In the rows, zero is written as 128.
A single turn carries every row of the set below to another of its rows. Some are shown first; where does it send the rows asked next?
sivo: [134  85 157 149 118 128 127 139  98 131 130 133]
nuru: [120 157 139 150 133 148 162 142  88 140 111 114]
pozu: [158 126 159 146 110 140 148 158 130 152 108 126]
fas: [126 134 130 141 119 135  90 141 119 127 100 137]
Fiveg: [143 125 133 151 145 101 128 117 114 166 116 160]
Duti: [115  93 146 140 121 152 126 133 114 121 124 123]
Zilos: [125 134 128 151 142 107 123 102 111 158 124 159]
sifuz: [107 103 154 150 134 144 116 138 112 129 125 110]
Nepo: [133 163 141 165 125 104 148 144  84 148 116 132]
sudir: [128 162 103 168 124 130 145 141 114 142 103 129]
Vug: [134 147 132 130 121 103 128  99 123 148 111 149]
tipud: [146 112 161 146 145 122 138 129 130 163 119 156]
sez: [149 144 110 139 112 123 139  98 116 131 116 144]
pofuv: [133 151 132 154 122 137 184 139 110 141 116 127]
gog: [132 101 129 137 120 125 116 130  79 162 133 139]
beg: [144 112 126 139 130 125 113 121 137 168 110 147]
rubus: [133 160 146 176 135 108 124 145 108 159 132 129]
Piror: [109 135 142 137 102 154 144 129  95 152 116 101]
rom: [132 131 143 130 130 126  94 114 102 144  97 142]
faf: [134 151 119 145 126 133 147 137 123 116  91 151]
rok: [120 108 147 167 120 140 137 154 123 145 137 103]
ziv: [136 155 126 151 116 132 172 141 119 124 102 121]
ged: [149 146 119 147  96 111 149 105 104 149 123 132]
sebup: [146 116 168 132 105 133 145 147 115 132 122 108]
kote: [ 96 144 144 163 118 149 151 126  95 146 119 111]
veb: [104 133 155 169 141 133 129 142 114 122 137 116]
Gezon: [131  90 141 133 126 126 138 141  99 161 138 145]

sebup turns into Nepo
sifuz turns into ziv
Zilos turns into Duti
Where do these go?
rubus turns into fas
tipud turns into veb
sivo turns into nuru
Gezon turns into kote
rok turns into sudir
ged turns into gog

A single turn carries every row of the set below to another of its rows. Some are shown first; where does it send the rows asked next?
kod: [ 97 136 161 138 173 131  82 113 110 144 148 155 104  94 126 127 109 125
 120 130 146 102 128]
lekel: [ 95 160 158 118 186 102  94 107 114 150 145 161 146 144 130 122 162 132
 106 115 132 144 113]
mik: [105 159 162 127 155 153  86 122 100 138 138 140 119 123 117 120 137 131
 114 124 130 118 105]
ros: [ 75 146 157 135 149 106 133 127 106 101 115 145  92 106 147 134 165 139
 115 102 143 122 153]
Muz: [ 87 153 133 117 213 103  93 152 124 122 139 135 128 132 111 126 148 100
 107  81 138 119 138]
Zodop: [107 170 130 132 177 116 110 122 108 120 111 152 116 161 127 129 134 136
 145  68 147 111 117]
zule: [ 81 127 160 124 193  74  93  89 117 146 150 168 120 108 134 122 139 148
 124 109 150 117 140]
kapeg: [ 94 158 157  92 177  94 113 158 120 114 129 117 132 126  92 133 155 125
 133  76 127 108 142]
bopes: [ 82 151 169 107 157  77  97 108  92 135 119 145 133 115 123 123 158 164
 134  98 113 118 133]
Zil: [ 96 166 159 129 146 117 139 142 123 119 122 149 112 130 140 143 170 123
  97 123 145 136 138]
vin: [129 180 134 128 180  95 115 135 128 145 116 158 126 148 123 158 117 123
 136  93 149 101 128]
popu: [ 91 148 175 129 153 134  87 118  87 126 133 135 110  87 124 131 126 136
 145 107 115 106 127]
gobar: [102 161 168 109 169  80  97 124 124 167 133 165 148 131 121 134 142 136
 105 134 125 126 128]
Narav: [101 147 156 115 180  57  91 107 115 159 132 159 132 103 126 143 137 148
 113 122 133 106 143]
fere: [108 156 159 128 179 106 132 120 135 126 137 162 115 143 124 142 115 129
 173  77 162 110 133]
mevi: [ 89 150 171 125 140  97 147 133 120 111 122 144  99  99 138 150 159 138
 124 113 146 118 159]
gumun: [112 157 132 133 179  90 109 129 128 141 111 167 108 140 123 140 103 135
 139  92 161  87 138]
mis: [ 96 160 164 123 158 106 125 136 121 126 111 159 117 143 122 135 111 135
 175  76 138 105 136]
Zafo: [118 169 160 129 163 131  83 129 101 149 137 139 125 101 122 148 127 118
 111 130 118 110 117]
Vafe: [ 89 151 194 101 158  84 117 111 116 143 145 153 143 118 119 134 153 149
 151 108 120 131 133]
dufa: [ 88 134 148 109 203  78 104 142 129 118 142 132 115 102 104 136 134 119
 132  79 149  94 159]
zogon: [ 76 147 174 102 187 108 115 160 130 115 143 134 133 128 103 124 142 106
 146  78 128 124 146]
tekiz: [ 75 134 188 119 184  93 108 100 124 144 159 171 135 119 133 121 141 133
 145 109 137 141 136]
begu: [104 173 144 130 172 102 116 126 102 117 107 146 118 136 130 147 128 134
 166  61 131 105 131]
Ror: [ 84 140 155 142 167 109 136 126 133 119 137 164  94 113 149 137 152 121
 102 123 167 128 153]
nolu: [ 73 126 158 108 200 103 109 141 133 110 149 138 114 125 103 111 140 119
 139  75 155 111 147]
Bovak: [ 79 153 149 124 186  92  84  98  89 134 130 151 135 125 138 119 166 145
 117  93 117 134 123]
tisu: [ 85 148 177 132 151 107 148 138 135 121 135 160 104 108 144 148 149 118
 119 124 151 131 158]
kiba: [101 151 148 102 198 100 109 159 146 134 146 140 132 139  95 127 140 107
 109 101 153 113 138]
gan: [101 152 144 142 194  96 113 123 128 133 127 171 110 129 138 145 101 117
 158  80 156 103 142]
foz: [108 178 136 136 180 117 107 141 120 138 109 165 127 162 132 138 118 114
 137  85 137 118 121]
gugo: [ 80 158 155 140 160 122 134 129 111 105 127 148 104 121 153 137 173 120
 107 104 142 141 141]
mupub: [ 96 163 149 132 145  97 130 146 118 126 107 150 105 114 141 149 156 128
  89 128 140 118 151]
Botu: [ 94 150 139 142 166  94 126 127 119 120 122 153  94 102 150 150 156 127
  90 120 157 115 155]
dum: [ 82 148 135 106 189  96  91 155 111 114 116 126 121 130 102 114 149 125
 112  76 132 102 142]
nalu: [108 159 160 129 167 144  91 103  88 122 150 126 115 102 125 136 149 135
 132 102 129 117 110]
gasa: [109 145 180 131 173 132 101 109 115 139 167 145 114  87 125 147 120 118
 143 122 141 114 128]
viz: [125 152 149 126 168 121  86 110 106 146 145 136 109  96 116 144 127 138
 108 130 148  93 119]
vares: [106 142 186 116 145 134 105 113 110 133 151 137 110  97 109 131 125 146
 148 120 141 103 124]
vadum: [ 91 143 155 102 188  81 103 166 139 136 130 141 125 116  97 132 122 112
 120 101 140  96 157]

bopes turns into Vafe
Muz turns into dum
Where do these go?
kod turns into viz
gugo turns into ros
gumun turns into vin

A single turn carries every row of the set below to another of its rows. Some are shown first; where does it send the rows asked next?
Rud: [130 102 134 139  90 139 114 149 124 143 106 136 115 118 108 150]
poti: [127 139  97 107 112 127 163 137 115 119 149 142 115 124 132 156]
kude: [140 123 140 152 124 122 132 125 138 175 152 121 146 119 107 131]
Tibim: [131 123 132 109 137 107 120 150 165 152 129 100 126 122 115 142]
mut: [128 162 135 128 109 130 153 113 122 160 133 128 139 127 121 129]
busid: [152 136 130 124 136 107 100 125 154 127 110 112 143 127 138 134]
Vodi: [126 111  93 132 136 134 119 117 118 105 121 105 109 149 103 148]
sota: [168 125 141 150  98 135 113 121 136 160 144 119 119 120 112 163]
Pem: [121 108 101 127 131 113 105 151 141 146 129 101 145 119 110 121]
non: [181 111 119 131 132 131 125  96 119 147 135 136 126 122 120 156]
bof: [110 107 108 120 131 104 153 137 122 136 131 146 149 126 117 129]
beden: [125 127  81 152 116 119 165 136 124 144 139 139 136 125 118 135]
gam: [133 136 116 135 117 101 130 135 141 169 146 120 152 106 121 121]
Meb: [116 109 151 149 116 124 129 140 154 147 124 126 106 122 109 164]
luf: [143 146 115 123 133 143 151  99 136 163 143 116 139 139 125 160]
sono: [165 135 130 150 119 121 143 126 146 134 128 113 119 101 143 120]
tateb: [149 112 116 133 142 138 125 116 102 108 146 142 118 147 127 161]
Ratir: [127 141 103 129 112 144 160 116 103 117 158 125 130 132 119 151]
gom: [176 120 115 114 120 134 136 134 128 131 129 158  95 131 120 147]
Fub: [144 125  94 124 119 119 121 137 116 137 163 148 114 158 145 140]
Pifot: [118 109  95 121 106 133 124 158 141 124 126 121  95 112 106 153]
rikap: [145 121 115 122 102 148 113  90 114 147 130 108 117 125 143 149]
Ziraf: [128 105 113 113  87 125 137 158 127 112 137 140 104 114 121 143]
kav: [178 138 116 131 123 126 107 124 109 109 142 116 136 142 135 142]
nufa: [114 146 102 141 108 128 120 134 119 121 135 142 108 134  83 149]
Nimo: [139 140  96 118 129 121 110 136  95 127 116  97 116 150 125 146]
Mot: [106 125 110 123 130 130 141 129 125  93 139 151 124 130 117 145]
novev: [171 117 119 129  81 123 135 127 146 134 127 128  98 140 130 159]
vum: [ 98 110 123 105 110 122 134 143 160 122 127 126 126 120 108 153]
tokor: [136 105 105 126  94 106 130 151 144 118 122 121 157 130 101 148]
muti: [151 143 117 121 120 128 127 103 110 102 144 108 131 148 139 160]
Nabu: [137 123 122 149 126 117 109 143 144 122 129  96 145 157 140 125]
nozot: [131 127 149 134 127 128 142 159 122 152 130  89 139 126 113 151]
pera: [179 127 154 143 107 122 113 111 132 128 137 132 123 126 123 147]
Lum: [162 137 122 132 145 116 128 111 149 166 133 106 126 111 109 138]
buka: [106 119 110 131 117 116 105 151 137 129 134  83 119 127 114 138]

tateb turns into Mot
bof turns into Meb
sono turns into rikap
Where do these go?
sota turns into kav
Nimo turns into beden
pera turns into muti

A single turn carries every row of the set below to another of its rows. Some are shown first; where does it send the rows asked next?
pota: [146  90 149 136 126 111 130 121  99 154 140 118 127 111 120 120 128 122
 107 136 150 121]
rovu: [119 134 128 161 123 110 100 114 130 141 113 115 107 140 137 110 141 128
 134  96 118 140]
fof: [126 111 149 122 116 136 149 145 116 138 111 123 153 110 128 105 146 110
 157 126 127 141]
rogeb: [129 137 142 157 120 104  80 114 128 118 130 118 106 125 152 114 150 125
 123 115 123 144]
num: [145 147 144 149 127 131  94 116 121  96 158 138 117 121 133 125 162 122
 131 143 113 135]
Nuba: [146 162 138 128 124 124 107 115 132  90 149 150 120 112 149 143 149 118
 115 149 113 134]
memuv: [109 149 114 139 115 111 150 145 118 148 107 118 119 130 138 106 132 124
 153  98 128 132]
lib: [106 172 108 124 115 110 160 148 127 125 106 119 133 113 139 108 113 128
 119 119 127 127]
Pive: [151 100 144 113 125 112 134 120 111 141 127 123 141 104 125 126 111 127
  88 148 142 127]
zes: [146 106 149 106 130 122 140 126 111 136 138 129 149 105 123 134 120 114
  91 154 138 118]
kopo: [144 108 150 106 128 118 143 126 111 137 136 133 145 103 129 139 120 111
  91 152 141 117]
zeki: [118 136 130 111 122 132 175 149 119 129 138 126 150  99 127 119 129 100
 136 140 138 115]
Geg: [138  92 167 136 125 115 126 126  97 146 131 127 135 107 127 124 143 113
 109 138 145 126]
Bop: [136 148 124 143 114 131 118 131 115 120 120 143 120 105 129 143 163 142
 165 132  98 134]
Pakes: [120 170  97 122 133 114 133 118 147 118 138 118 123 126 130 129 103 124
  95 126 119 113]
volos: [118 161  99 117 123 125 157 146 128 133 117 111 138 130 121 103 109 132
 134 117 118 125]
laf: [140 160 146 129 121 128 112 126 125  99 137 147 129 107 155 148 162 123
 137 152 109 140]
Vuz: [131 152 128 148 112 128 116 132 114 112 115 142 121  98 131 138 165 144
 156 135 100 136]
ruz: [140 129 130 146 127 112  85 112 130 134 142 120 102 140 145 125 147 121
 143 107 121 138]
kog: [120 170  98 123 132 114 131 118 146 115 138 116 124 126 128 126 103 126
  93 128 118 114]
Tozu: [136 159 143 144 128 136 111 130 117  96 160 133 131 111 134 133 164 126
 138 157 112 128]
Noga: [145 149 139 143 126 124 105 115 123 109 160 149 105 122 147 144 163 111
 140 134 119 130]
nife: [125 166  91 121 134 119 129 130 145 122 135 117 123 130 125 128 102 131
 100 125 119 109]
bavo: [140  95 154 139 123 104 131 122  99 149 134 122 125 103 129 122 129 120
 100 136 154 123]
ses: [119 135 122 160 122 107 102 126 129 145 109 121 101 138 141 117 141 129
 135  94 123 133]
Zazur: [118 171  96 126 129 112 129 131 145 115 128 120 122 121 133 127 104 130
  90 127 123 111]
teku: [137 159 136 136 129 130 121 128 118 110 164 144 119 114 145 152 164 116
 149 148 118 123]
Laliv: [118 118 154 126 112 126 152 146 116 135 103 130 148 100 141 110 149 105
 149 125 133 142]
Duze: [152 100 141 109 125 109 139 119 112 148 128 128 135 105 131 135 111 121
  93 143 145 124]
fosi: [106 150 122 149 114 117 138 147 116 132 102 107 131 125 127  85 132 135
 140 108 122 138]
leze: [112 159 103 116 129 132 159 134 137 134 112 113 140 126 127 107 105 126
 130 111 127 118]
Muvo: [141  89 164 132 126 117 128 125  98 151 135 128 134 112 126 128 143 111
 115 135 144 124]
nifib: [140 160 108 118 135 121 105 116 143 102 160 114 126 126 130 125 113 127
  99 141 117 119]
guma: [147 103 146 114 132 111 129 127 101 145 127 124 144 107 131 133 106 124
  93 152 137 126]
Makap: [146 104 145 112 132 109 133 126 102 150 128 127 141 107 135 138 106 120
  95 149 139 124]
zofe: [134 167 109 116 130 107 116 116 145 109 156 127 113 119 151 143 116 116
  99 134 127 117]
bal: [131 168 109 135 121 135 134 135 118 103 142 137 128  96 116 142 147 142
 141 151 102 115]
topar: [115 137 136 117 121 134 168 150 118 118 133 120 158  94 122 107 130 107
 126 147 136 119]
fekeb: [128 171 110 134 119 129 138 135 118 106 140 143 122  93 126 150 148 137
 141 148 107 114]
sefaf: [139  94 153 137 133 109 125 128  89 156 138 119 131 112 127 127 122 119
 109 141 145 121]
sufaf: [104 167 112 124 124 122 158 136 136 124 103 115 139 113 137 105 108 126
 116 114 131 122]
gika: [119 134 125 163 122 112  96 127 128 137 108 114 109 137 133 106 141 136
 130  99 119 135]
kul: [150 150 137 122 128 141 110 124 126 107 147 141 134 122 139 146 159 127
 151 150 102 137]
Rira: [157 152 128 120 131 136 106 113 133 101 160 145 122 127 135 143 145 120
 131 146 107 131]
zavob: [117 135 130 161 122 107 100 115 130 140 111 117 106 137 140 111 142 126
 132  96 119 140]
luto: [136  98 156 140 131 105 125 129  89 153 135 121 131 107 132 127 123 119
 104 142 147 123]
bebag: [102 146 123 145 121 119 147 134 124 146 102 116 121 125 140 103 130 121
 147  93 136 128]
soku: [103 144 126 150 123 127 138 134 123 137 102 106 132 126 127  87 129 131
 141 100 130 132]

Nuba turns into num
nifib turns into ruz
Where do these go?
sufaf turns into soku
topar turns into fof
teku turns into laf
Pive turns into pota
fosi turns into volos
rovu turns into Pakes
sefaf turns into Makap
Muvo turns into kopo
gika turns into nife
Bop turns into fekeb

